Where one turn sends some rows of the set: a few examples, then the rows asked
Z_277: [ -6 -12  34   7 -18  16  21  -6  29 -19  -4  16   1 -11  -3  10  -1  34
  21  -1  30 -71 -17  17   3 -28 -16  10  28  13  14]
Z_696: [-19  -8   0  23   0  25 -10 -56 -13 -29  18  17 -30   8 -23   6 -33  19
   3  -4 -16 -41 -15 -24  36 -29   3  -1   7 -21 -18]
Z_333: [-29 -11  34 -17  25 -12  -6  36 -24  26  11  -9  -4  -4 -20   9   3   3
   6 -18 -33  17  -5   6   9  11 -32 -32   8   4  36]
Z_999: [ 20 -28 -21  -2   7 -46  -2 -19  27  -4  -3  55  23  11  28 -22  -7 -33
  -3 -17  -5  -1 -33  26  -6  -1  13 -14  -4  25  20]
Z_782: [-13  21  24  -9 -38   0  47  -7 -11   1 -33  23  -2   3 -13 -21  -9   9
  -2  -5  -1 -10 -33  23 -49  -1 -36 -35 -26 -17  29]
Z_262: [  9  -6  25 -13 -37 -19  31  38  31  12 -18   5  40 -14  -9  -5   4  43
  -6  -7  28 -27  -1  15 -29   2 -20  -2  -9  20  24]
Z_764: [ -4  -8  33  -5 -25   7  33   8  36 -19  -9   1   5 -14   2  13  -5  39
  14  -4  30 -68 -14  26  -6 -18 -15  11  18  12  11]
Z_770: [ -5  -7  48   2  18 -20   1  24  -2  11 -24  14  -3 -17 -22  -1  -3  13
  -7 -36  16  12   9   2 -17  19 -19 -56 -10  -4  38]
Z_35: [ -5   1  -4  -6 -16 -18  46  -8   8  12 -42  53  17   1   2 -29 -11 -13
  11 -24   0  -2  -6  38 -45  18 -19 -25  -9  -2  29]
Z_536: [ 17  -7 -13   6  11  25  10  11 -11  26  40 -27  -8 -22 -26  -4 -19  53
   9 -26  -9 -19  12 -46  -2 -25  28  27 -22  -2  -5]
Z_621: [-16   8 -20  40  16 -17   5 -31 -31 -11  17  22 -27 -10 -27 -14 -26   1
 -16  23 -18  36   2 -27  -2  24  33   1 -19 -23  -5]
Z_465: [  5 -24   3   5   8 -20  29  -6  47  40 -17 -14 -30   0  29  -6 -35   3
   6  13 -11  34 -20   4 -34  37  30   5 -17  -1  18]
Z_863: [ 32 -25  -8   3   8 -12  -8 -18  19 -19  34   5   7  14  15 -15 -27  13
  -9   4 -20  -3 -42 -44  27 -29  48  13 -15  29 -19]
Z_848: [ 30 -29  -7   9   6 -16 -13 -24  17 -31  35  12  10  12   9 -20 -30   7
   0   2 -16  -6 -35 -33  32 -24  49  15 -20  28 -16]
Z_589: [ 12  36 -26  -6 -18  10  25 -31  14 -11  -4  22   5   5  41 -15  -8  34
 -17  -6 -27 -16  -7   8 -14 -13  32  36 -26 -28 -42]
Z_551: [ 12  35 -28 -10 -15   5  19 -31   9 -12  -6  19   0  11  37 -19  -8  33
 -16  -3 -23 -22  -5   7 -12 -13  35  38 -31 -35 -37]
Z_316: [-37 -16 -13   0  -4  13 -15  -4  11  66 -12 -18 -17 -11   9  18 -36  35
  -9  -8  -4   2  27   7 -27  16  -8  -1  26 -21  13]
Z_591: [-16   7 -19  40  17 -10  10 -31 -31 -10  17  19 -26 -12 -25  -8 -23  -6
 -20  15 -16  41   4 -21   2  30  30   2 -23 -20  -9]
Z_264: [-26  -1 -17 -15 -12  13   4  -6 -36  19  33   2   7  49   9 -13 -22   2
  15   7 -47   3 -25 -10  23   2  20  33  10 -13 -28]
Z_280: [  2  -8   6 -30 -34 -25 -13  28  -2  35 -15  15  49   1  -4 -19 -15  38
 -11 -22  11  -5   6   4 -45   2 -27 -15 -22  23  17]
Z_573: [-29 -10  35 -17  24 -12  -6  36 -28  24  17  -5   3  10 -20   2   2   1
  16  -1 -37  15 -18  12  17  10 -34 -21  12  -5  30]
Z_941: [ 10 -20 -21   4   3 -52  13 -26  27  -1 -13  58  17   8  22 -22 -13 -30
  -1 -18  -7   5 -20  33 -21  10  11 -19   5  24  19]
Z_830: [  2 -11 -12  16 -18  -1  18 -22  53  10 -16 -10 -30 -35  23  21 -39  33
 -41  -1 -16 -32 -21   2 -29 -11 -18  -6 -23 -16  29]
Z_608: [ 22  -9  -9   5  10  26  11   9  -8  25  39 -28  -6 -29 -30   0 -24  57
   9 -29  -9 -17  14 -38   4 -18  23  25 -19   0 -11]
Z_295: [-21   2 -14 -19  -3   8   0  -5 -40  21  44   5  14  45  12 -17 -20   7
  20   7 -47   6 -22 -11  25  -7  13  24   9  -4 -26]
Z_763: [-20  -2   9  22  -9  31  -3 -49 -20 -32  25  16 -30  11 -17   5 -20  19
   1  -2 -16 -43 -19 -16  39 -33   6   2   9 -19 -14]
Z_757: [  7 -24  55  18  -5 -20   5   0  10   4 -36  16  -5  -2 -26 -28 -19  11
   6 -31  48   8   1   0 -35  11  16 -32 -16  13  24]

Z_573 turns into Z_999
Z_764 turns into Z_333
Z_280 turns into Z_757
Now find these:
Z_35 turns into Z_262
Z_536 turns into Z_621
Z_696 turns into Z_264
Z_830 turns into Z_316
Z_763 turns into Z_295
Z_608 turns into Z_591

Where one turn sends some rows of the set: a few examples, then the rows asked
Z_810: [ 43  27 -36  16 -26  48  18  22  10 -23 -10  -3  17  70  45 -56 -56  24
 -43   5  36  -4 -60 -50 -32  48 -12  32 -18  -5 -39 -27 -21 -22   6  11
  -9 -26   8  28  16   5  -6   4   3  25  19]
Z_125: [ 24  20 -23 -22 -78  26  -4 -37  27 -35  -7 -31   7  47  27  -3 -24  -2
 -20 -14   3  14 -50 -46   6 -14  15  34 -48   5 -39 -42  18  34   7  16
 -31 -26 -18  -8 -22  37   5  -2 -31  11   0]
Z_586: [ 48  22   8  -1   9   7 -16  21 -32 -72 -14 -50  -6  32  66 -12 -50  -7
  14 -19  35 -13   4 -35 -46   7   6  33 -61  10 -47 -10  27  29 -34  -3
 -17 -17 -48  46  13 -35  -9 -16 -28  22 -24]
Z_673: [  1  49 -15 -55 -19 -40 -18 -22  -7 -56 -25 -31  25  51  62  -8 -61  45
 -17  17  38 -35  -5 -24 -32  10  15  17  -1 -20 -16 -62 -20  -7  20   8
 -27 -17  24   3 -15  13 -13 -25 -19  12   0]
Z_594: [-29  25 -46 -11   6   5 -46 -28 -20 -32   7 -42 -38  31  14 -15 -19 -15
 -38  27  37   9 -47 -44 -37  -4 -39  48  22   2 -41 -15  42  37 -23 -15
 -48   4   5  29 -24 -18 -15 -11 -25   9 -16]
Z_393: [ 15  27  -9  -8  37  -4  -1  15  27 -41 -23 -40 -18  39  -2 -22 -26   6
 -74  15   7 -59 -26 -32 -43  32  17  23 -36  -7 -58  20  -9  14  10   9
 -62 -18  -4  40  -4 -15 -32 -70 -39   9 -15]
Z_239: [ 28  -5 -15 -17  14  24 -10  -8 -10 -37 -40 -30   9  29  -7 -23 -24   2
 -62  -1  16 -16 -45 -37  12  -1   6  33 -60   7 -21  33  12  14  20 -12
 -36 -24   3  -6 -59  23 -14  -3  23  19  -9]
Z_99: [ 24  20  -6 -13  21  13  14 -30   8 -34 -19 -34  -3  32  20 -10 -27  17
 -40 -14   7 -12 -49 -31  19  80  -3  20 -19  12 -26 -78  12   9  21   5
 -24  -9   6  32  77  30 -19   5 -19  19 -16]
Z_89: [ 46  22   7 -13   4  18  -6 -74 -22 -22 -12 -11  -8  29  10  37 -36 -20
 -16   6  54  -3 -21 -34 -32  23  24  11 -29  28 -41 -11   2  77  21 -13
   2  12 -11  -3  17 -12 -17   9 -18  28   0]
Z_269: [ 14  -6 -26  -3 -15 -28 -17 -15  13 -72 -33 -17 -25  12  21 -10 -56   0
 -19 -19  -3   0 -15 -34 -38  29 -22  36 -31   1 -14 -47  11 -10  -4 -27
  12 -72  11 -24  11   4  -9  27 -17  54 -27]
Z_388: [  6  25  -7  -7  20  21 -30 -22  20 -39 -18 -26  -6  37  83 -17 -23  35
  -1  18  46  10 -10 -49 -37  -2   0  49  24  10 -38   0  -4  27  17  -3
  21  -6  -2  28  54  14  26 -42  -8  13 -18]
Z_91: [ 61  30   4 -21  22 -26 -13 -56 -12 -51 -22 -63  16  56  42  -9 -21  25
   3 -27  25  11 -25 -33 -52  11  27  16 -15   4 -40 -20  10 -30  38 -21
 -70 -29 -27  19   4  -4  -5 -24 -36 -20 -14]
Z_980: [  4  12 -47 -13 -18  40 -35 -34  -9 -41 -21 -53 -16  29  14 -23 -79  19
 -13  24  56  -3 -26 -70 -37  59  -6  37 -30  25  -1  20  30  15  -2 -17
   6 -26  -5 -17   3 -31 -15 -56 -26  65 -13]
Z_63: [  40    0  -30   -2   21   15   -4    2   17  -50  -26  -48   -7   30
  -13    9  -22   13  -15  -28   40   -5  -29  -16  -72   47  -22   12
  -15   -1 -101  -47   15   -4   -6  -41  -25  -36  -23   41   -1  -41
  -33  -52  -14   -7  -11]
Z_30: [  4  22   8 -33 -16   1  29  -3 -14 -18   0 -36  29  21  -9 -11 -44  23
  -3   0  32 -11 -46 -87 -41  76  10  63 -11   7 -54 -34  19 -16  39   4
 -33 -10  14   3  -9   2 -44  13 -21  48 -15]
Z_683: [ 28  11 -20 -30  -2  13 -32  45   8 -30 -22 -21 -11  18 -28 -55  -3  20
 -60 -12  36  16 -21 -26 -17  29  28  38  -6   6 -76 -27  34  43 -23  16
 -24  -2 -15  12  13 -24 -31 -34 -23 -19 -26]
Z_713: [ -5 -28 -35 -30 -12   5 -55  -2 -11 -77 -20 -34  15   6  30 -25 -56 -13
 -56   6  39  48 -26   0 -14  30   6  35   8 -14 -33 -33  19 -29 -16   3
 -22 -33  -3  27  33 -35  -7 -10   1  15 -20]
Z_368: [ 24  17 -18  -8  11  14 -44 -25  -9 -42 -14 -29  -5  24  -3 -14 -40  33
 -37 -25  18 -66 -47 -32 -28 -26   2   7 -32  11 -17 -18  26  31  59  -8
 -15 -11  -2 -10  28 -50 -18 -59  24   9 -22]

Z_89 turns into Z_980
Z_91 turns into Z_239
Now find these:
Z_810 turns into Z_99
Z_683 turns into Z_63
Z_125 turns into Z_269
Z_368 turns into Z_594

Where one turn sends some rows of the set: a few examples, then the rows asked
Z_974: [ 26 -39   6  38  35 -47  12  13 -27  21 -24  21   3 -27 -21  16   5 -95]
Z_73: [  7 -15  12   2   2 -30   6 -35 -21  11  48 -10  -7  25  -5  33 -18 -75]
Z_821: [ -3 -38 -13   1  24 -24  -3  -3   6   1  10  -3  -5 -25   7  61   8 -81]
Z_567: [-11 -18  17  -1  11 -36  11 -41  45   3  10  42  31 -10   2   0 -29 -37]
Z_825: [ 51 -19  24  27 -16 -43  30  21  -3 -13  -3  54  22 -20 -23  50 -27 -70]
Z_638: [ 22 -39  15  82  12 -20  57 -34   1  14   4  38  13  19  12  -7 -12 -37]
Z_223: [ 51   9  40  32 -25 -40  23  18  21  23  34   9  33  23  -9  14  17 -82]
Z_905: [ 30   7  -6  27  29 -24  -2 -47  31  31  -4  29  16   2  15  35 -29 -33]
Z_865: [ 39 -18   9  63  10   1   8 -30  36  22  22  59  -7  34 -13  43   3 -53]
Z_130: [-18 -53   5  59   4  -7 -23 -19 -20 -28  11  -4  -5 -10 -10  14 -17 -85]
Z_334: [  26   -7   24   26   -3    4   27  -16   14   -7  -20   45   27   17
   -6   30   35 -101]
Z_321: [ 18 -19  42  40  10 -34   7  10  17  14  13  -2   1  64 -24  34  17 -53]
Z_260: [ 50 -31  11  65   3 -13  29 -10  46  43  47  51  11  -5   0  26   6 -59]
Z_846: [ -6 -54  29  51 -13 -47  44  11  34 -12  11  44  26  -3   6 -22 -14 -41]
Z_371: [ 16 -58  10  46 -16 -30  12 -15 -13  19 -25  -5  13 -21   0 -30  24 -85]
Z_221: [  4 -34   2  53 -10 -28 -12 -14 -13 -20  32   3  15 -53 -10  -4  -7 -97]
Z_565: [ 17  -4  13  37  11 -58  20  17  26 -30  -2  74  16  -1 -19  17 -21 -55]
Z_276: [ -1 -17  12  62 -29 -27  -4  16  46 -30 -26  32  16  11   7  15 -12 -27]
Z_734: [  5   6   6  21  -5 -30 -12 -29  -8   6  42 -35   5 -13 -12  41   1 -45]
Z_872: [ 15 -20  11  16 -20 -22   8  -3  -3  27  53 -33  11  -6  21  37 -21 -69]
Z_614: [ 11 -74  36  45 -15 -51  44  -3   6  -6  10  12  17 -30 -26   4   6 -26]
Z_178: [ 19 -35  13  39  -2 -26   8  -8  41   2 -17   3  10   6  -9  12  72 -65]
Z_977: [  5 -40 -12  -9  -9 -34   6 -32   9  -2  23  -2   3 -30  11  14  26 -90]
Z_275: [ 23 -18  -2  36   3 -19   7 -49  42  41   2   8  24  -2  34   9 -21 -24]
Z_160: [ 26 -42  19  41 -51 -23  -4  -8  13 -26 -36  15  -5  29 -13  29  -3 -39]
Z_344: [ 10  -6   2   3   5 -45 -12 -11  61  12   3  34  27 -20  10  20 -28 -37]
Z_516: [  2 -50  28  46   3 -12   8  17  64  10  31  54   4  14 -15  39  -7 -48]
Z_442: [ -1 -17  35  44 -15   5  14 -22  50 -11  30  69  22   3 -28  22  -1 -50]
Z_336: [ 20 -70  35  58  13 -28  54 -23 -20   5   0  18   5   3 -24  28  -8 -28]
Z_24: [ 27 -12  26  49 -30 -41 -16  42  -9  22  -8 -19  20  -9  -8  10 -21 -72]
Z_636: [ 47 -22  -8  89  -2 -27  13   9  27  20 -18  19   1  21  27  26  -9 -32]
Z_148: [  13  -33    9   60   17  -19   -4  -11  -38   -6   38    9    1  -11
   -9   23  -39 -101]
Z_462: [  6   2  59  57   1 -10  33  -6   7   8  27  -6  44   8 -30  22  21 -39]
Z_703: [  0 -44  43  39  -8 -33   9   4 -32  14  -4  -2   5  32 -21  -9 -30 -78]
Z_618: [-15 -32   0   7 -12  14   8 -31  -3  -9   5  -4  14 -21  19  41   3 -83]
Z_412: [ 15 -16  10  56  -7   2 -10  -5 -24   3 -55   6  14 -11  -4  23   0 -85]
Z_727: [ 15 -54  -2  70  -2 -37 -19  -1 -12   7  38 -26  -5 -21   2   3 -14 -80]
Z_84: [ 63 -53   2  54 -42 -42   4   5  14  12 -21   3 -12  23   7  28   2 -46]
Z_338: [ 19 -11  -4  65 -18 -19 -36 -31 -23 -20  22  -9  -3 -11 -12   8 -13 -87]
Z_327: [  17  -44  -12   45   -3  -34  -31   13   -7  -12   17    8   -9  -13
    2   21  -21 -112]
Z_983: [ 12 -46  31  41  28 -12  45  24  23  19  -1  20  32 -16   0  40  35 -80]
Z_251: [ 29 -23   0  21  31 -40  23 -44  31  46  20  31  19  -5  22  10 -28 -43]
Z_268: [ 22 -23  16  41 -27 -28  -6   1  76   3  36  51  11  -5 -19  14  18 -50]
Z_250: [-11 -35  14   7   3 -22   0 -15  55  15  -3  28  24   8  25  21 -44 -36]
Z_852: [ 69   5  14  49 -27 -34  30 -21 -14  -8  -4  37  26 -33 -23  33  -2 -54]
Z_476: [  7   4  35  44   0 -51  -5  -7 -30  -2  -1  -1  18 -18 -50  -6  -5 -59]
Z_259: [ 57  13  -9  73  13 -53  28 -22  10   6   2  50  12 -11  -7   8   5 -43]
Z_811: [ 27 -23  13  80  -7   3  11 -39  49  24  30  31   9  -2 -11  21  24 -28]

Z_462 turns into Z_178
Z_336 turns into Z_160
Z_846 turns into Z_636
Now find these:
Z_811 turns into Z_268
Z_371 turns into Z_24
Z_251 turns into Z_250
Z_821 turns into Z_73
Z_327 turns into Z_148

